[[-14,-9,-1,-26,-6],
[-36,9,-41,-14,3],
[-5,-8,-10,-19,-16],
[-13,-9,22,-32,-16],
[-16,10,4,-24,4],
[-17,-9,-2,-23,9]]
=>
[[-36,9,-41,-14,3],
[-13,-9,22,-32,-16],
[-17,-9,-2,-23,9]]

[[-10,-24,0,-29,33,0,-10,38,-19,14,-24,9,0],
[-7,-18,0,-21,24,0,-7,28,-14,10,-18,7,0],
[-30,9,-7,0,37,16,33,-34,-3,36,5,-23,21],
[38,0,13,8,-27,-8,-24,39,13,-28,4,30,-12],
[-33,8,-7,-1,36,15,34,-35,-6,37,3,-25,20],
[-6,-15,0,-19,25,1,-5,26,-12,12,-15,7,2],
[46,0,15,10,-36,-10,-31,46,15,-36,5,35,-15]]
=>
[[-7,-18,0,-21,24,0,-7,28,-14,10,-18,7,0],
[38,0,13,8,-27,-8,-24,39,13,-28,4,30,-12],
[-6,-15,0,-19,25,1,-5,26,-12,12,-15,7,2]]

[[-7,-29,37,-14,-5,-4,-7,25,-3,1,8,4],
[-3,5,-6,-1,-4,1,-2,-8,9,-9,-6,-18],
[1,7,-3,-5,-3,-4,3,-23,2,-10,4,-15]]
=>
[[-3,5,-6,-1,-4,1,-2,-8,9,-9,-6,-18]]

[[-24,19,28,-40,-25],
[-38,14,-25,28,-15],
[28,-36,3,-4,34],
[-46,-36,-34,31,30],
[39,23,36,-37,-22],
[45,-30,-21,32,40],
[-19,11,28,-38,-11],
[-38,31,-31,36,-26],
[-4,-34,14,-16,27],
[37,-36,32,-37,31]]
=>
[[-38,14,-25,28,-15],
[-46,-36,-34,31,30],
[45,-30,-21,32,40],
[-38,31,-31,36,-26],
[37,-36,32,-37,31]]

[[-16,-8,-41,22,-2,-4,-5,-19,-1,19,-8],
[6,-12,2,0,-35,16,-1,9,-6,7,-23],
[-6,5,-5,1,20,-13,3,-11,1,-1,13],
[6,-12,1,0,-33,16,0,8,-7,7,-23],
[-15,-8,-39,21,-2,-4,-5,-19,-1,18,-8],
[-3,-9,-17,7,-5,-4,4,-13,-8,12,-7]]
=>
[[6,-12,2,0,-35,16,-1,9,-6,7,-23],
[6,-12,1,0,-33,16,0,8,-7,7,-23],
[-3,-9,-17,7,-5,-4,4,-13,-8,12,-7]]

[[34,17,29,-17,-3,46,-16,-1,22,-23,-1,31],
[-10,-20,-33,-13,21,-18,32,29,-12,31,-2,-41]]
=>
[[-10,-20,-33,-13,21,-18,32,29,-12,31,-2,-41]]

[[-23,-23,7,11,-2,18,-8,20,37,-7,27,10,-2,9,1],
[-26,-24,5,10,-1,18,-6,21,36,-11,27,13,2,3,-1],
[5,-47,-18,-23,3,-7,7,11,-9,3,6,14,-21,36,35],
[19,-29,9,-20,4,-2,23,6,-20,28,-10,37,12,16,29],
[9,-46,-14,-20,3,-5,10,6,-7,2,9,14,-21,35,34],
[-23,-17,-5,1,-5,16,0,16,33,-13,31,13,-1,-3,0]]
=>
[[-26,-24,5,10,-1,18,-6,21,36,-11,27,13,2,3,-1],
[19,-29,9,-20,4,-2,23,6,-20,28,-10,37,12,16,29],
[-23,-17,-5,1,-5,16,0,16,33,-13,31,13,-1,-3,0]]

[[16,-2,7,-30],
[9,-21,-3,-5],
[14,31,-15,9],
[33,4,-28,10],
[-21,7,21,-11],
[-20,17,-11,40],
[18,4,4,-26],
[-7,-38,6,-1],
[26,25,-15,-4],
[17,45,-10,-2]]
=>
[[9,-21,-3,-5],
[33,4,-28,10],
[-20,17,-11,40],
[-7,-38,6,-1],
[17,45,-10,-2]]

[[29,14,30,-32,30,5,-21,-21,29,45,-8,34,-1,3,1,-13],
[16,8,42,15,15,-13,-24,-10,-13,7,2,-8,12,-15,13,-35]]
=>
[[16,8,42,15,15,-13,-24,-10,-13,7,2,-8,12,-15,13,-35]]
---
[[-15,48,-13],
[23,2,15],
[3,16,15],
[12,3,22],
[-10,-11,-10]]
=>
[[23,2,15],
[3,16,15]]

[[13,-21,-13,25,26],
[0,1,0,-2,-1],
[21,-34,-21,40,44],
[24,2,-24,42,27]]
=>
[[0,1,0],
[21,-34,-21]]

[[-6,5,4,-1,1],
[0,9,1,-4,-9],
[8,8,-5,-36,-5],
[-10,3,-5,5,17],
[16,-4,3,-4,-7]]
=>
[[0,9,1],
[8,8,-5]]

[[-12,33,-7,44,9],
[21,-7,31,-2,13],
[-1,-3,-5,1,-7]]
=>
[[21,-7,31],
[-1,-3,-5]]

[[-38,25,0],
[-35,24,-3],
[-42,24,-1]]
=>
[[-35,24,-3],
[-42,24,-1]]

[[-34,-9,6,-2,-1],
[20,12,-8,3,-3],
[21,4,-6,-2,5],
[-10,5,-18,-10,2],
[-3,-13,-10,-36,31]]
=>
[[20,12,-8],
[21,4,-6]]
---
[[-18,17,-3,9,6,-7,-1,1,-9,6,-16,27,17,14],
[25,-7,22,13,25,24,26,6,9,-2,19,-17,-17,-11],
[29,-17,6,-22,-27,9,-13,8,32,10,33,-29,-4,-3],
[3,7,-18,4,-3,-9,2,2,-6,-9,3,9,11,9],
[-20,18,-6,0,-8,-12,-13,2,-2,13,-15,28,24,19],
[-23,13,40,-1,6,15,-11,4,16,41,-18,21,9,8]]
=>
[[-18,17,-3,9,6,-7,-1,1,-9,6,-16,27,17,14],
[29,-17,6,-22,-27,9,-13,8,32,10,33,-29,-4,-3],
[-20,18,-6,0,-8,-12,-13,2,-2,13,-15,28,24,19]]

[[8,-10,-3,-4,11,-7,-3,-17,-8,-13],
[-12,-10,-6,-26,-21,2,-16,24,-2,4],
[13,1,40,-3,-7,4,-14,-5,-5,-1],
[6,7,-10,-20,-1,-4,0,-10,-34,7],
[-6,-9,3,21,-17,1,-20,-5,-4,-16],
[27,-6,-4,11,18,-6,-3,-10,20,-6],
[7,2,-4,-12,-15,-4,-13,8,-2,-10],
[10,12,2,-29,-18,21,11,15,22,14]]
=>
[[8,-10,-3,-4,11,-7,-3,-17,-8,-13],
[13,1,40,-3,-7,4,-14,-5,-5,-1],
[-6,-9,3,21,-17,1,-20,-5,-4,-16],
[7,2,-4,-12,-15,-4,-13,8,-2,-10]]

[[-26,-47],
[5,6],
[8,10],
[13,31],
[13,25],
[6,6],
[-18,-26]]
=>
[[-26,-47],
[8,10],
[13,25],
[-18,-26]]

[[9,2,-19,-25,3,1,18,-5,-5,28],
[18,-40,-8,39,40,-7,-18,3,40,-20],
[10,-3,-11,-10,1,3,10,-7,12,15],
[16,-40,-8,39,41,-4,-17,1,42,-21],
[-5,12,-1,-18,-5,-5,15,11,-8,18]]
=>
[[9,2,-19,-25,3,1,18,-5,-5,28],
[10,-3,-11,-10,1,3,10,-7,12,15],
[-5,12,-1,-18,-5,-5,15,11,-8,18]]

[[25,-11,-20],
[-7,2,8],
[-6,1,-4],
[-34,-1,-16],
[-10,-1,9],
[20,-1,13],
[1,-7,3],
[-10,-1,26],
[-26,2,1],
[-8,9,-11],
[2,-1,-11]]
=>
[[25,-11,-20],
[-6,1,-4],
[-10,-1,9],
[1,-7,3],
[-26,2,1],
[2,-1,-11]]

[[5,7],
[11,-7],
[44,-2],
[32,23],
[36,-1],
[-40,-14]]
=>
[[5,7],
[44,-2],
[36,-1]]

[[3,-30,23,8,-16,38,11],
[2,-32,18,11,-13,43,13],
[-15,-29,20,11,-12,34,0],
[0,8,0,3,4,40,25],
[8,-4,0,0,6,44,0],
[7,0,24,10,-18,43,8],
[-8,7,14,0,-13,32,22],
[-8,6,5,2,2,33,23],
[-6,-10,16,9,-1,0,23]]
=>
[[3,-30,23,8,-16,38,11],
[-15,-29,20,11,-12,34,0],
[8,-4,0,0,6,44,0],
[-8,7,14,0,-13,32,22],
[-6,-10,16,9,-1,0,23]]

[[9,12,4],
[-22,13,-20],
[-29,14,10],
[-10,26,8],
[4,-14,5],
[-7,14,16],
[-26,-9,4],
[-18,-11,0],
[-18,22,-20],
[-16,25,8],
[-34,12,-1]]
=>
[[9,12,4],
[-29,14,10],
[4,-14,5],
[-26,-9,4],
[-18,22,-20],
[-34,12,-1]]
